[[ 3.42  3.96  1.19  0.30  1.32  2.08  1.08]
 [ 1.11 -0.34  0.73  0.69 -0.04  0.47 -0.34]
 [ 0.46 -2.05  1.81 -2.72 -0.51 -2.41 -1.50]
 [-0.83  1.24 -1.43 -4.36 -7.20  2.10 -0.11]
 [ 0.34  0.90 -1.38  3.24  4.27 -0.32  2.66]
 [-0.70 -0.03  0.59 -0.33  0.84  0.29  0.45]]
|
[[ 1.08  3.42  3.96  1.19  0.30  1.32  2.08]
 [-0.34  1.11 -0.34  0.73  0.69 -0.04  0.47]
 [-1.50  0.46 -2.05  1.81 -2.72 -0.51 -2.41]
 [-0.11 -0.83  1.24 -1.43 -4.36 -7.20  2.10]
 [ 2.66  0.34  0.90 -1.38  3.24  4.27 -0.32]
 [ 0.45 -0.70 -0.03  0.59 -0.33  0.84  0.29]]

[[ 0.03  4.96 -2.68 -0.75 -3.09  2.60 -0.02  4.76  0.08]
 [-0.15 -1.93 -0.05  2.04 -0.03  0.00 -0.89 -4.85  6.22]
 [-4.28  0.65 -6.54  0.29 -4.63  4.21 -0.02 -1.86 -4.23]]
|
[[ 0.08  0.03  4.96 -2.68 -0.75 -3.09  2.60 -0.02  4.76]
 [ 6.22 -0.15 -1.93 -0.05  2.04 -0.03  0.00 -0.89 -4.85]
 [-4.23 -4.28  0.65 -6.54  0.29 -4.63  4.21 -0.02 -1.86]]

[[-4.81 -0.16 -0.22 -2.80 -6.03 -6.08]
 [ 3.50 -1.81 -1.31 -6.97  3.09 -3.91]
 [ 1.57 -3.89  3.71 -5.32 -0.68  3.56]
 [-4.22 -1.30  4.16  1.18 -6.16  6.89]
 [ 0.18  1.26 -3.42 -3.44  0.22 -6.56]
 [ 6.36 -1.49 -2.22 -1.95  6.59 -0.33]
 [-3.16  2.00 -1.81 -2.16 -3.11 -5.91]
 [ 0.12  5.09 -3.61  8.18  3.31 -0.94]]
|
[[-6.08 -4.81 -0.16 -0.22 -2.80 -6.03]
 [-3.91  3.50 -1.81 -1.31 -6.97  3.09]
 [ 3.56  1.57 -3.89  3.71 -5.32 -0.68]
 [ 6.89 -4.22 -1.30  4.16  1.18 -6.16]
 [-6.56  0.18  1.26 -3.42 -3.44  0.22]
 [-0.33  6.36 -1.49 -2.22 -1.95  6.59]
 [-5.91 -3.16  2.00 -1.81 -2.16 -3.11]
 [-0.94  0.12  5.09 -3.61  8.18  3.31]]

[[ 3.84  3.73  1.94  7.49 -4.66 -3.06]
 [ 5.57  0.16  1.47  6.26 -3.98 -3.91]]
|
[[-3.06  3.84  3.73  1.94  7.49 -4.66]
 [-3.91  5.57  0.16  1.47  6.26 -3.98]]

[[-1.83  4.86  2.06  3.47 -4.08 -4.57 -7.60]
 [-1.53  5.31  1.93  4.02 -4.08 -4.84 -7.68]
 [-1.19  1.99  0.74  1.76 -1.59 -1.70 -3.30]
 [-0.73  2.15  0.60  1.48 -1.57 -2.80 -2.53]
 [-1.63  1.86  1.27  2.10 -2.07 -0.61 -4.10]
 [-1.56  5.27  2.04  4.41 -4.12 -4.66 -7.80]
 [ 1.12  3.20  0.59  2.18 -1.70 -3.30 -3.80]
 [-1.71  5.29  2.04  4.09 -4.11 -4.62 -7.83]
 [-1.34  5.41  1.73  3.42 -3.82 -5.06 -7.51]]
|
[[-7.60 -1.83  4.86  2.06  3.47 -4.08 -4.57]
 [-7.68 -1.53  5.31  1.93  4.02 -4.08 -4.84]
 [-3.30 -1.19  1.99  0.74  1.76 -1.59 -1.70]
 [-2.53 -0.73  2.15  0.60  1.48 -1.57 -2.80]
 [-4.10 -1.63  1.86  1.27  2.10 -2.07 -0.61]
 [-7.80 -1.56  5.27  2.04  4.41 -4.12 -4.66]
 [-3.80  1.12  3.20  0.59  2.18 -1.70 -3.30]
 [-7.83 -1.71  5.29  2.04  4.09 -4.11 -4.62]
 [-7.51 -1.34  5.41  1.73  3.42 -3.82 -5.06]]

[[-1.62 -1.42  2.27  2.69 -6.44  4.30  3.79 -0.06 -1.26 -7.39  1.43]
 [-0.38 -1.42 -0.31 -0.35 -6.96  5.07  0.33 -0.15 -0.66 -8.01  1.63]
 [ 1.53 -0.12 -0.15 -0.45  3.95 -8.11 -0.26 -0.62  0.67  5.72 -5.18]
 [ 4.59 -0.36 -5.22 -5.98  1.85 -5.56 -6.61 -0.70  1.92  2.84 -3.23]
 [ 2.22 -0.30 -5.00 -5.74  3.17 -5.26 -6.40 -0.74  0.65  4.36 -2.87]
 [ 6.10 -0.78 -3.83 -4.50 -2.07 -3.31 -4.63 -0.48  2.81 -1.79 -2.65]]
|
[[ 1.43 -1.62 -1.42  2.27  2.69 -6.44  4.30  3.79 -0.06 -1.26 -7.39]
 [ 1.63 -0.38 -1.42 -0.31 -0.35 -6.96  5.07  0.33 -0.15 -0.66 -8.01]
 [-5.18  1.53 -0.12 -0.15 -0.45  3.95 -8.11 -0.26 -0.62  0.67  5.72]
 [-3.23  4.59 -0.36 -5.22 -5.98  1.85 -5.56 -6.61 -0.70  1.92  2.84]
 [-2.87  2.22 -0.30 -5.00 -5.74  3.17 -5.26 -6.40 -0.74  0.65  4.36]
 [-2.65  6.10 -0.78 -3.83 -4.50 -2.07 -3.31 -4.63 -0.48  2.81 -1.79]]

[[-0.09  8.11 -0.19  1.80]
 [ 6.33  0.42 -1.05  3.90]
 [ 7.89 -0.19 -6.07  3.10]
 [ 3.84  6.27  5.22  7.57]
 [ 2.04  5.04 -2.79  1.58]]
|
[[ 1.80 -0.09  8.11 -0.19]
 [ 3.90  6.33  0.42 -1.05]
 [ 3.10  7.89 -0.19 -6.07]
 [ 7.57  3.84  6.27  5.22]
 [ 1.58  2.04  5.04 -2.79]]
